128 stands for zero in the data rows.
Here is a table of points, one per row:
123 & 126 & 135 & 101 & 124 & 109 & 131 & 119 & 103 & 118 & 159 & 98 & 95 & 138 & 134 & 132 & 93 & 122 & 48 & 157 & 81 & 108 & 189 & 153 & 174 & 83 & 99 & 128 & 119 & 183 & 163 & 117 \\
127 & 145 & 129 & 70 & 140 & 113 & 122 & 161 & 149 & 126 & 92 & 99 & 149 & 120 & 125 & 133 & 156 & 118 & 109 & 127 & 112 & 70 & 116 & 184 & 140 & 71 & 94 & 150 & 94 & 148 & 130 & 117 \\
174 & 142 & 126 & 143 & 101 & 153 & 123 & 162 & 143 & 159 & 100 & 114 & 108 & 114 & 75 & 116 & 128 & 168 & 136 & 112 & 185 & 132 & 107 & 122 & 142 & 120 & 125 & 133 & 92 & 153 & 133 & 142 \\
188 & 133 & 137 & 159 & 74 & 128 & 104 & 152 & 154 & 101 & 149 & 120 & 138 & 149 & 101 & 103 & 123 & 126 & 131 & 112 & 132 & 148 & 120 & 105 & 110 & 110 & 132 & 84 & 127 & 113 & 105 & 157 \\
175 & 170 & 64 & 113 & 120 & 126 & 109 & 173 & 153 & 131 & 129 & 124 & 126 & 140 & 144 & 119 & 149 & 114 & 130 & 117 & 126 & 159 & 137 & 107 & 126 & 101 & 115 & 126 & 138 & 104 & 133 & 107 \\
79 & 111 & 128 & 145 & 172 & 135 & 174 & 110 & 54 & 140 & 96 & 150 & 255 & 100 & 207 & 141 & 107 & 114 & 159 & 141 & 116 & 128 & 113 & 79 & 148 & 82 & 155 & 74 & 152 & 105 & 143 & 93 \\
83 & 94 & 165 & 76 & 207 & 78 & 138 & 104 & 119 & 103 & 158 & 144 & 141 & 128 & 133 & 195 & 76 & 133 & 89 & 153 & 79 & 123 & 99 & 133 & 200 & 40 & 110 & 114 & 140 & 161 & 136 & 111 \\
124 & 62 & 142 & 83 & 127 & 60 & 135 & 112 & 112 & 129 & 153 & 132 & 108 & 102 & 96 & 163 & 139 & 143 & 90 & 167 & 97 & 82 & 134 & 137 & 137 & 116 & 113 & 150 & 197 & 130 & 175 & 123 \\
150 & 151 & 99 & 125 & 120 & 137 & 113 & 133 & 124 & 116 & 113 & 112 & 141 & 163 & 74 & 99 & 150 & 147 & 168 & 112 & 105 & 142 & 129 & 110 & 107 & 144 & 175 & 132 & 113 & 178 & 126 & 128 \\
122 & 108 & 113 & 133 & 103 & 49 & 163 & 91 & 127 & 101 & 125 & 156 & 131 & 112 & 124 & 97 & 71 & 51 & 106 & 183 & 141 & 80 & 187 & 103 & 172 & 192 & 124 & 152 & 135 & 152 & 175 & 134 \\
121 & 113 & 255 & 167 & 114 & 209 & 132 & 79 & 144 & 144 & 142 & 130 & 103 & 107 & 174 & 111 & 164 & 178 & 174 & 78 & 72 & 116 & 79 & 94 & 160 & 169 & 146 & 121 & 112 & 92 & 112 & 128 \\
108 & 156 & 141 & 124 & 167 & 121 & 152 & 134 & 125 & 125 & 224 & 123 & 138 & 63 & 164 & 109 & 107 & 109 & 108 & 158 & 129 & 79 & 132 & 158 & 100 & 100 & 87 & 155 & 175 & 130 & 158 & 118 \\
161 & 216 & 68 & 152 & 98 & 156 & 129 & 150 & 151 & 139 & 88 & 147 & 116 & 117 & 142 & 86 & 139 & 152 & 153 & 104 & 163 & 160 & 126 & 137 & 80 & 176 & 149 & 166 & 125 & 119 & 122 & 177 \\
106 & 115 & 139 & 80 & 157 & 137 & 125 & 166 & 116 & 116 & 121 & 120 & 125 & 59 & 103 & 100 & 133 & 90 & 99 & 137 & 105 & 112 & 146 & 134 & 98 & 119 & 77 & 173 & 166 & 104 & 106 & 109 \\
122 & 135 & 102 & 102 & 110 & 118 & 127 & 112 & 105 & 100 & 184 & 105 & 81 & 104 & 182 & 108 & 122 & 118 & 114 & 151 & 146 & 130 & 117 & 128 & 127 & 141 & 116 & 101 & 141 & 144 & 123 & 138 \\
71 & 124 & 145 & 128 & 186 & 159 & 226 & 147 & 43 & 146 & 38 & 148 & 170 & 105 & 205 & 187 & 67 & 63 & 136 & 129 & 101 & 146 & 107 & 105 & 135 & 128 & 127 & 118 & 147 & 58 & 178 & 91 \\
120 & 128 & 75 & 115 & 150 & 138 & 26 & 103 & 171 & 143 & 147 & 55 & 145 & 200 & 150 & 161 & 142 & 116 & 111 & 105 & 125 & 112 & 94 & 172 & 179 & 130 & 152 & 96 & 120 & 126 & 106 & 126 \\
142 & 97 & 119 & 163 & 127 & 114 & 122 & 179 & 128 & 150 & 101 & 141 & 123 & 173 & 172 & 145 & 181 & 176 & 189 & 93 & 138 & 122 & 119 & 135 & 126 & 145 & 152 & 110 & 105 & 129 & 86 & 137 \\
118 & 69 & 104 & 103 & 151 & 115 & 112 & 136 & 140 & 122 & 137 & 87 & 118 & 147 & 64 & 131 & 129 & 114 & 80 & 120 & 96 & 160 & 48 & 206 & 177 & 115 & 141 & 84 & 139 & 233 & 130 & 0 \\
106 & 34 & 105 & 118 & 126 & 121 & 135 & 58 & 113 & 94 & 145 & 168 & 88 & 108 & 136 & 133 & 105 & 115 & 118 & 156 & 114 & 102 & 128 & 101 & 123 & 130 & 73 & 160 & 158 & 139 & 180 & 131 \\
133 & 146 & 149 & 115 & 165 & 91 & 147 & 104 & 86 & 56 & 145 & 149 & 127 & 117 & 120 & 150 & 124 & 143 & 106 & 153 & 121 & 92 & 178 & 131 & 160 & 154 & 41 & 145 & 130 & 84 & 117 & 148 \\
129 & 115 & 142 & 173 & 108 & 122 & 95 & 100 & 129 & 143 & 110 & 137 & 108 & 160 & 115 & 126 & 159 & 124 & 148 & 121 & 183 & 186 & 159 & 104 & 63 & 143 & 160 & 66 & 96 & 156 & 156 & 215 \\
132 & 156 & 108 & 125 & 80 & 128 & 117 & 136 & 137 & 112 & 191 & 154 & 161 & 175 & 124 & 118 & 147 & 89 & 129 & 135 & 174 & 152 & 148 & 143 & 136 & 139 & 124 & 150 & 139 & 143 & 115 & 159 \\
131 & 148 & 163 & 132 & 114 & 148 & 123 & 144 & 146 & 160 & 127 & 93 & 116 & 162 & 100 & 61 & 124 & 176 & 154 & 126 & 132 & 139 & 137 & 119 & 94 & 118 & 130 & 115 & 120 & 131 & 110 & 137 \\
107 & 165 & 168 & 151 & 87 & 146 & 110 & 121 & 179 & 214 & 99 & 133 & 113 & 132 & 153 & 154 & 174 & 178 & 148 & 97 & 133 & 160 & 92 & 113 & 136 & 149 & 121 & 115 & 86 & 149 & 93 & 118 \\
126 & 93 & 165 & 181 & 136 & 156 & 116 & 186 & 144 & 147 & 95 & 109 & 117 & 164 & 142 & 198 & 139 & 207 & 128 & 91 & 123 & 142 & 112 & 154 & 114 & 145 & 156 & 126 & 94 & 108 & 108 & 142 \\
134 & 142 & 79 & 123 & 119 & 119 & 125 & 117 & 133 & 109 & 85 & 132 & 130 & 130 & 94 & 128 & 119 & 144 & 124 & 141 & 115 & 119 & 148 & 160 & 130 & 147 & 115 & 151 & 134 & 148 & 117 & 172 \\
206 & 163 & 133 & 145 & 106 & 198 & 115 & 151 & 128 & 171 & 134 & 141 & 140 & 123 & 109 & 62 & 133 & 127 & 146 & 110 & 153 & 181 & 144 & 130 & 85 & 177 & 172 & 155 & 77 & 64 & 69 & 164 \\
89 & 157 & 129 & 131 & 177 & 107 & 118 & 132 & 91 & 69 & 145 & 160 & 89 & 83 & 108 & 129 & 84 & 112 & 140 & 159 & 126 & 121 & 133 & 142 & 144 & 123 & 129 & 147 & 157 & 102 & 135 & 119 \\
148 & 114 & 124 & 135 & 108 & 150 & 123 & 127 & 162 & 198 & 119 & 125 & 141 & 154 & 115 & 126 & 154 & 128 & 146 & 83 & 99 & 129 & 83 & 142 & 101 & 111 & 151 & 123 & 115 & 108 & 129 & 94 \\
79 & 163 & 136 & 171 & 129 & 126 & 244 & 66 & 86 & 127 & 113 & 254 & 209 & 124 & 142 & 176 & 71 & 102 & 130 & 157 & 230 & 71 & 156 & 0 & 71 & 189 & 175 & 24 & 136 & 95 & 192 & 116 \\
155 & 114 & 162 & 94 & 125 & 122 & 126 & 79 & 126 & 100 & 128 & 133 & 94 & 107 & 120 & 132 & 140 & 129 & 104 & 137 & 163 & 135 & 191 & 124 & 113 & 114 & 117 & 191 & 180 & 129 & 114 & 130 \\
130 & 105 & 86 & 144 & 125 & 135 & 135 & 159 & 161 & 123 & 137 & 59 & 124 & 144 & 107 & 110 & 141 & 112 & 159 & 104 & 139 & 176 & 113 & 126 & 123 & 98 & 151 & 153 & 69 & 115 & 76 & 119 \\
These points spread out most along one direction. Take the direction at right angles to it along which they spread out most. Then take the direction at right angles to both along which they spread out most. Go by this last direction. For each point below, how far along it does it lie, from 0 to 99? The average is 50, and the first point in the table lies past the average. One standard deviation of the points above along it is 16.
124 & 62 & 142 & 83 & 127 & 60 & 135 & 112 & 112 & 129 & 153 & 132 & 108 & 102 & 96 & 163 & 139 & 143 & 90 & 167 & 97 & 82 & 134 & 137 & 137 & 116 & 113 & 150 & 197 & 130 & 175 & 123 \\ 55
127 & 145 & 129 & 70 & 140 & 113 & 122 & 161 & 149 & 126 & 92 & 99 & 149 & 120 & 125 & 133 & 156 & 118 & 109 & 127 & 112 & 70 & 116 & 184 & 140 & 71 & 94 & 150 & 94 & 148 & 130 & 117 \\ 44
108 & 156 & 141 & 124 & 167 & 121 & 152 & 134 & 125 & 125 & 224 & 123 & 138 & 63 & 164 & 109 & 107 & 109 & 108 & 158 & 129 & 79 & 132 & 158 & 100 & 100 & 87 & 155 & 175 & 130 & 158 & 118 \\ 60
142 & 97 & 119 & 163 & 127 & 114 & 122 & 179 & 128 & 150 & 101 & 141 & 123 & 173 & 172 & 145 & 181 & 176 & 189 & 93 & 138 & 122 & 119 & 135 & 126 & 145 & 152 & 110 & 105 & 129 & 86 & 137 \\ 36
106 & 115 & 139 & 80 & 157 & 137 & 125 & 166 & 116 & 116 & 121 & 120 & 125 & 59 & 103 & 100 & 133 & 90 & 99 & 137 & 105 & 112 & 146 & 134 & 98 & 119 & 77 & 173 & 166 & 104 & 106 & 109 \\ 59
71 & 124 & 145 & 128 & 186 & 159 & 226 & 147 & 43 & 146 & 38 & 148 & 170 & 105 & 205 & 187 & 67 & 63 & 136 & 129 & 101 & 146 & 107 & 105 & 135 & 128 & 127 & 118 & 147 & 58 & 178 & 91 \\ 19
106 & 34 & 105 & 118 & 126 & 121 & 135 & 58 & 113 & 94 & 145 & 168 & 88 & 108 & 136 & 133 & 105 & 115 & 118 & 156 & 114 & 102 & 128 & 101 & 123 & 130 & 73 & 160 & 158 & 139 & 180 & 131 \\ 60
161 & 216 & 68 & 152 & 98 & 156 & 129 & 150 & 151 & 139 & 88 & 147 & 116 & 117 & 142 & 86 & 139 & 152 & 153 & 104 & 163 & 160 & 126 & 137 & 80 & 176 & 149 & 166 & 125 & 119 & 122 & 177 \\ 70
174 & 142 & 126 & 143 & 101 & 153 & 123 & 162 & 143 & 159 & 100 & 114 & 108 & 114 & 75 & 116 & 128 & 168 & 136 & 112 & 185 & 132 & 107 & 122 & 142 & 120 & 125 & 133 & 92 & 153 & 133 & 142 \\ 55
123 & 126 & 135 & 101 & 124 & 109 & 131 & 119 & 103 & 118 & 159 & 98 & 95 & 138 & 134 & 132 & 93 & 122 & 48 & 157 & 81 & 108 & 189 & 153 & 174 & 83 & 99 & 128 & 119 & 183 & 163 & 117 \\ 55
89 & 157 & 129 & 131 & 177 & 107 & 118 & 132 & 91 & 69 & 145 & 160 & 89 & 83 & 108 & 129 & 84 & 112 & 140 & 159 & 126 & 121 & 133 & 142 & 144 & 123 & 129 & 147 & 157 & 102 & 135 & 119 \\ 59
206 & 163 & 133 & 145 & 106 & 198 & 115 & 151 & 128 & 171 & 134 & 141 & 140 & 123 & 109 & 62 & 133 & 127 & 146 & 110 & 153 & 181 & 144 & 130 & 85 & 177 & 172 & 155 & 77 & 64 & 69 & 164 \\ 66
